Rotation paths and how fast each direction turns (deg/step):
Each turn is a multiple of 5 degrees from 10 to 175, or 0.
Rotation 1:
[ 10.0  12.8 -23.6 -14.0   6.3 -18.7  -2.7   9.3  -3.8  -9.9   9.7  -4.1
  -5.5   8.5  -2.1]
[ -0.4  -7.7  11.3 -19.6   0.1 -22.5  -1.2   7.9  -8.5 -13.8  10.1   5.0
 -13.9   7.2   0.8]
[  8.1   6.8  -2.4  -3.9 -10.3 -14.3   6.5  18.0  -0.8 -14.5  12.9 -11.2
  -4.0   0.0 -21.1]
[ -4.1  10.6  -8.7  -7.3   4.4 -18.4   2.3  22.3   7.0  -6.3   9.0   3.1
 -10.9  16.8   7.6]
[  6.2  -5.8  18.3  -4.5 -11.4 -21.3   3.7   8.0   4.9  -5.4  23.5   3.2
  -2.9   5.9  -1.4]
[ -1.0  15.7  -7.3  -5.5  -7.7 -14.4   8.3  10.9   8.4  -7.6  17.1 -19.4
   8.8  11.0  -4.8]
[ -2.2  -7.2  -3.0  -2.2   3.1 -24.2  -9.4   9.8   5.1  -9.4  13.7  -2.3
   0.8  16.9  17.8]
[ 16.5  -0.9   1.8 -11.0  -8.1 -21.0  -1.4  -7.2  -3.0  -8.1  24.4  -7.0
   6.9   2.2  -5.2]
[ -7.6   6.8 -12.4 -18.1   3.1 -16.5   0.0   4.9  -4.2 -17.5   4.8 -20.3
   1.7  10.8   0.9]
[ 10.2 -14.6  -3.8  -3.1   1.7 -24.4 -13.2  11.5  -6.8 -17.1  10.6   2.2
  -7.9   4.9  -0.8]
[ 13.2  13.8  -5.1 -20.8  -3.9 -16.2   7.4   3.4  -6.5  -8.1  15.8  -0.7
  -6.5   2.3 -13.8]
[-13.5   0.5   3.8 -11.8  -0.8 -17.6   3.4  21.2  -1.5 -18.0   3.2  -7.8
 -11.5  11.7  -0.8]
[ 15.8  -0.7  -1.4   6.3  -6.9 -21.0  -1.4  20.1   5.2  -7.7  20.1   4.0
  -5.8   4.0  -8.8]
[ -2.1  17.7   0.5 -17.6  -3.7 -16.6  13.0   8.3   7.9   0.0  18.2  -1.7
  -1.2  13.9   3.6]
[ -7.6 -10.3  11.7   1.8  -8.4 -20.2  -1.7  13.7   5.5 -15.4  14.6 -13.0
   3.5  11.2   4.4]
[ 15.9   8.1 -15.5   1.2  -4.0 -18.6  -3.6   5.4   6.8  -4.9  22.5  -7.4
   9.1   8.3  -0.8]
[ -4.9   1.6   1.2 -22.7   3.3 -21.6  -0.9  -3.9  -2.7  -8.6  13.7  -6.0
   0.7  15.1  13.5]
[  7.3 -11.4   1.4  -3.3  -7.6 -19.7  -8.0   4.7  -7.1 -21.1  12.6 -16.7
   4.3   0.8 -10.5]
[ 10.1  12.0 -23.2 -14.3   6.1 -18.1  -3.2   9.1  -4.1 -10.5   9.5  -3.5
  -5.4   8.8  -2.9]
[ -0.7  -8.5  11.6 -19.2   0.0 -22.9  -0.3   7.7  -8.2 -14.0  10.1   5.2
 -13.9   6.9   1.4]
[  8.1   6.7  -2.4  -4.1 -10.3 -14.1   7.0  17.0  -1.0 -14.3  13.1 -11.8
  -3.8   0.1 -21.2]
[ -4.1  11.1  -8.7  -7.6   4.7 -19.3   2.9  22.1   6.8  -5.9   9.4   4.0
 -10.5  16.3   7.3]
[  6.3  -6.2  18.9  -4.4 -11.0 -22.0   3.7   8.7   4.6  -5.2  23.7   2.6
  -2.6   6.0  -1.3]
[ -1.4  15.0  -7.4  -5.1  -7.2 -13.6   8.3  10.2   8.4  -8.3  16.7 -19.8
   9.0  11.2  -4.6]
[ -2.4  -6.9  -3.5  -2.7   3.5 -24.1  -9.2  10.5   5.5  -9.3  14.2  -2.9
   1.6  16.8  17.9]
[ 17.5  -0.6   1.8 -10.7  -8.5 -20.1  -1.8  -7.7  -3.0  -8.1  24.2  -6.8
   7.2   1.5  -5.2]
[ -7.7   6.8 -12.9 -17.9   2.4 -16.7   0.0   5.3  -4.7 -17.5   5.2 -19.7
   1.7  11.4   1.0]
[ 10.3 -13.8  -4.1  -3.2   1.9 -24.2 -12.9  11.9  -6.7 -16.7  10.5   1.8
  -8.5   4.9  -0.3]
[ 12.7  13.9  -5.7 -21.1  -4.3 -16.6   8.1   4.5  -6.6  -7.4  15.8  -1.2
  -6.5   1.7 -13.1]
[-13.5  -0.4   3.6 -12.1  -0.8 -17.3   3.0  21.8  -1.7 -17.7   2.8  -7.5
 -11.5  10.2  -1.2]
[ 15.7  -1.2  -1.2   6.9  -7.1 -20.3  -1.5  20.0   5.9  -7.6  19.7   5.0
  -5.6   3.5  -9.0]
Directions:
[ 1.9  9.5  7.1 -3.4  3.2  3.1 -9.4  4.6  2.9 -8.0  0.9  2.6  5.6 -5.9
  2.9]  0
[  3.8  -1.2 -12.0  10.3   4.8  -1.4  -7.3   7.8   3.1  -0.1  -2.0   3.1
  -0.9   2.0   3.0]  120
[10.1  8.7 -6.7  1.6 -3.9  2.9  3.6 -2.3  0.7  2.7  4.6 -2.8  4.3 -4.5
 -9.9]  140
[ -1.2   3.8   4.0   0.6  -1.4   1.8   6.3  11.7   0.6   0.7  -2.6   7.6
 -10.6  -1.6  -6.9]  40
Rotation 2:
[  4.4  -3.4  28.4   0.5 -14.7  17.8 -11.5 -17.0  -6.8  -7.7   6.9  -1.5
   4.6   6.0 -10.7]
[  3.2 -11.0  28.8  22.5  -5.6  -6.1   3.4  -5.2   6.2   6.3  -1.2 -18.9
   1.5   5.8  -7.2]
[  7.2   2.2  23.6   0.4   5.7  -3.1 -17.7  -5.4   8.4  -5.6 -16.0 -13.5
 -22.6   8.6  -2.9]
[  6.3  -5.9  17.2   7.6   1.1  13.9  -8.0  -5.2 -10.9 -10.1  -1.2  -0.4
  -4.5  33.0  -8.2]
[ -9.8   2.5  21.2  15.3  -8.6   2.3  18.1  -5.6   4.5  -1.3   7.4 -15.0
 -14.4  18.9   3.1]
[  8.5  -3.4  15.4 -12.5 -16.1  13.4  -4.2  -2.6  17.2   6.6  -5.9 -14.7
 -20.1  13.3   2.5]
[ -2.5 -17.7  19.8 -10.1  10.6  14.5  -3.4  -2.3  -7.0  11.9   2.9 -15.1
   2.2  23.2  -5.6]
[-16.6   6.4  34.2  -1.3   0.5  11.3   4.6  -5.9  -1.8  -7.9   9.5 -13.8
  -8.0  -1.4  -5.6]
[ 13.2   0.8  24.1   6.1 -18.2  19.6 -10.1 -10.6   9.7   2.3  -3.3 -13.2
   3.2   0.6  -9.3]
[  4.8 -14.6  24.4  10.4   8.5  -8.6 -10.1 -14.9  -3.3  12.0  -7.3 -18.3
  -0.5  11.7  -2.6]
[ -1.5  -0.3  30.9   1.4   2.6  -3.7 -11.1  -2.2  -1.4 -19.7  -2.3  -1.7
 -20.8  10.5  -8.6]
[10.1  1.2 15.9 19.7 -8.9 19.6  0.3  3.3  4.7 -7.7 -3.5 -6.7 -2.8 26.1
 -8.4]
[ -2.4   0.9  14.1   7.6  -1.9   0.6   6.3 -17.7   3.0  10.8  -3.6 -20.8
 -17.9  22.1  11.5]
[  0.6 -13.3  22.2 -21.3 -11.3   7.1  -4.9  -4.1   3.9  -3.3   4.0  -3.7
 -20.4  18.2  -2.7]
[ -4.6  -9.8  23.3   0.9   3.2  20.6   7.0  12.5   3.5   3.7   6.3 -17.3
   4.9  17.4 -12.3]
[ -7.6  14.2  25.0   0.0   1.8  16.3  -1.5 -15.6   3.3   5.2  -2.2 -24.5
  -8.3  -2.1   2.2]
[ 10.8 -11.9  26.0  -5.7 -16.3   9.3 -15.9 -20.4  -3.2   1.6   1.4  -4.9
   1.1   5.6  -7.2]
[ -1.2 -15.9  32.1  15.9   5.7  -8.7  -0.8   3.1   1.0   0.8   0.0 -15.1
   0.7   8.7 -12.1]
[  3.4  14.7  24.0   9.0   4.5   7.6 -12.1  -2.6   7.7 -12.6 -13.5 -13.2
 -20.0   8.0  -5.4]
[ 11.2  -3.5  12.6  11.0  -8.7  14.8  -6.6 -17.3  -7.0  -1.9  -2.3  -3.3
  -3.7  31.8  -1.0]
[ -8.4 -10.3  23.6   6.5  -6.7  -9.2  14.0  -6.6   3.4   1.3   7.2 -13.2
 -17.6  20.1   3.4]
[  3.6  -2.7  19.1 -13.9  -7.0  15.7  -4.6  10.6  17.3  -2.0  -5.5 -13.2
 -19.5  13.2  -5.5]
[ -3.2  -3.5  16.3  -3.2   9.4  25.7  -1.7  -6.5  -7.9  10.7   1.7 -17.6
   5.0  22.3  -3.4]
[-13.5   2.6  31.5  -2.8  -8.3   5.2   4.0 -19.1  -3.5  -0.7  12.0 -14.1
  -7.7  -0.8   0.6]
[ 13.0 -11.9  28.4   0.6 -17.6   9.4 -11.3  -1.0  13.8   1.2  -2.9 -11.3
   0.1  -0.7 -13.4]
[  2.6  -5.9  23.8  12.5  18.5   0.1 -10.9  -4.5  -2.7   6.6 -11.2 -21.7
   0.3  12.3  -6.7]
[ -1.8   8.8  27.2   5.4  -0.6   3.8 -10.3 -15.6  -7.6 -18.6  -1.0  -2.1
 -17.3  12.2  -3.1]
[ 11.6  -8.2  17.5  18.3 -20.5   9.0   3.7  -2.6   6.4  -4.5   1.2  -4.7
  -2.5  25.0  -6.9]
[ -1.3  -5.4  15.5   4.4   4.1  -4.0   4.6  -2.6  10.4  12.0  -8.3 -23.7
 -20.2  20.3   5.7]
[ -2.0  -3.6  19.6 -20.9  -0.1  16.6  -9.8  -3.1  -0.9  -7.0   0.2  -4.9
 -19.6  20.5  -3.1]
[ -6.1  -5.6  23.7   4.9  -5.7  22.4  11.5  -0.9  -4.3   3.1  13.0 -12.5
   7.9  17.6  -9.1]
Directions:
[ -3.8  -5.6   2.2  -6.2   1.3  -4.4  -2.2  -8.2 -11.7  -3.3   6.2   7.5
  -0.2   4.1   1.0]  110
[ -6.0  -1.5   1.0 -12.5  -0.9   8.7   3.8   1.1   0.9   7.1   5.9  -4.7
   4.2  -5.3   0.3]  45
[-5.3 10.0  4.6 -2.6 -2.9 -5.8 -3.5  2.6  3.1  8.8 -2.2  7.6  5.4  6.4
 -2.4]  0
Rotation 3:
[ 22.8  -5.4  -4.5 -10.6  16.6  -6.1  11.9  -6.8  -7.8   6.0   1.8  14.9
 -12.0   3.7 -19.5]
[ 25.5  -6.6  -1.2  -1.2   5.0   4.1  -1.9  -7.9 -12.1  22.8   7.0   1.7
 -12.2  -8.9 -17.4]
[ 19.7  -1.7   4.0  -9.9  17.8   5.8  10.1  -1.5  -7.3   9.2  11.9  10.8
  -5.6   8.7 -23.1]
[ 28.5  -3.0  -4.9  -2.4   7.7  -8.3   4.1  -6.5 -13.5  12.4   3.1   3.1
 -20.4  -3.5 -14.7]
[ 20.4   1.7   6.9  -2.6  10.3  11.9   1.6  -1.0 -11.6  18.9  16.1   0.7
  -5.6   3.0 -22.8]
[ 24.5   2.9  -2.1  -6.9  15.2  -8.2  11.9  -2.0 -13.3   1.9   6.2   7.0
 -15.8   8.3 -18.5]
[ 24.0   3.3   1.8   2.0   3.2   3.0  -3.1  -2.1 -17.8  19.2  10.7  -6.6
 -14.3  -3.4 -18.1]
[ 17.5   8.4   4.6  -7.4  15.7   2.8   9.5   2.9 -13.4   4.6  13.5   3.8
  -6.4  13.4 -23.6]
[ 24.5   6.4  -4.4  -0.2   4.2 -10.8   1.7  -2.0 -20.0   8.0   2.7  -4.8
 -20.8  -0.5 -17.4]
[ 14.1  11.4   6.7  -2.1   8.1   9.5  -0.2   3.1 -18.0  13.6  15.4  -5.7
  -4.6   6.7 -25.3]
[ 18.0  11.4  -3.7  -7.1  11.0 -12.1   8.3   2.3 -19.1  -2.2   2.0  -0.1
 -15.1   9.0 -21.1]
[ 15.7  12.8  -0.1   2.2  -0.6   1.0  -5.7   1.0 -23.6  16.0   8.3 -11.9
 -10.3  -3.2 -21.9]
[  8.3  16.2   1.6  -9.1  11.8  -1.0   7.7   5.5 -19.1   0.7   8.5   0.4
  -4.2  12.6 -27.4]
[ 14.5  13.8  -7.6  -2.5  -0.4 -12.2  -1.2  -0.2 -25.3   6.4  -2.4  -7.7
 -15.3  -3.0 -21.0]
[  3.9  16.8   3.2  -6.1   3.8   7.7  -0.8   4.5 -21.8  10.5   9.4  -6.3
   1.1   4.6 -29.3]
[  8.4  16.2  -8.9 -10.2   6.1 -13.7   6.2   1.8 -22.7  -3.0  -4.0   0.8
  -9.4   4.5 -24.9]
[  5.3  14.9  -4.2  -3.3  -3.9   1.4  -7.4   0.1 -24.9  15.0   1.4  -9.9
  -3.5  -6.6 -26.4]
[ -0.8  16.9  -4.0 -13.9   8.8  -2.1   6.3   3.0 -19.4   1.2   0.6   3.9
   2.3   7.4 -30.8]
[  5.7  12.6 -13.1  -7.0  -3.3 -11.1  -3.2  -3.1 -24.3   8.4  -9.6  -4.0
  -8.5  -9.4 -24.4]
[ -3.9  14.1  -2.6 -11.2   3.1   8.2  -1.6   1.5 -19.2  12.4   3.0   0.1
   7.6  -0.6 -31.1]
[  2.0  11.4 -13.8 -14.1   3.7 -12.4   5.1  -1.7 -20.0   0.9 -10.6   6.7
  -4.7  -1.4 -26.5]
[  0.4   9.4  -8.0  -8.4  -4.7   4.4  -7.3  -3.8 -20.3  19.0  -4.1  -2.2
   3.1 -12.5 -27.3]
[ -3.5   9.1  -8.5 -18.6   9.0  -0.6   7.6  -1.5 -14.5   3.7  -5.2  11.2
   5.8   2.4 -30.7]
[  4.5   4.4 -15.6 -10.9  -2.6  -8.1  -3.0  -7.4 -18.5  12.9 -13.0   3.3
  -5.2 -14.4 -23.7]
[ -2.9   5.1  -5.1 -15.3   4.7  10.7   0.0  -3.3 -13.2  15.9  -0.7   8.5
  10.4  -4.7 -31.0]
[  5.0   1.5 -15.8 -17.1   5.3 -10.7   6.5  -7.7 -12.7   5.5 -12.9  13.5
  -3.1  -6.2 -24.8]
[  4.5  -1.1  -8.2 -10.4  -1.3   7.6  -5.5  -8.0 -13.3  23.3  -3.2   5.1
   3.5 -15.1 -25.6]
[  2.8  -0.6  -8.0 -19.1  12.5   0.8   9.5  -5.7  -7.9   7.1  -4.1  18.5
   5.0   0.3 -28.3]
[ 11.6  -5.9 -13.8 -10.2   1.2  -4.3  -1.8 -11.3 -12.3  17.5 -10.2   8.7
  -7.1 -16.1 -20.9]
[  5.2  -3.2  -2.9 -14.7   9.5  12.0   3.1  -6.9  -6.7  18.5   3.1  14.3
   7.8  -4.4 -27.9]
[ 14.8  -7.0 -13.3 -14.4   9.4  -8.9   8.5 -10.2  -7.8   8.9  -8.7  17.3
  -7.6  -6.7 -21.0]
Directions:
[  1.0   0.2  -3.7  -4.4   5.4  -9.8   7.7   0.2   1.2 -10.6  -4.9   6.3
  -3.6   5.7   0.6]  145
[-12.0   2.0  -6.3  -5.5  -4.2  -0.6  -2.1  -1.5  -1.1   0.0  -8.8   2.9
   7.9  -5.6  -4.2]  10
[ 4.4  2.9  0.0  7.4 -4.0  0.0  5.3 11.1 -3.0  3.8 -4.1  8.9  6.4 -1.1
  5.6]  0
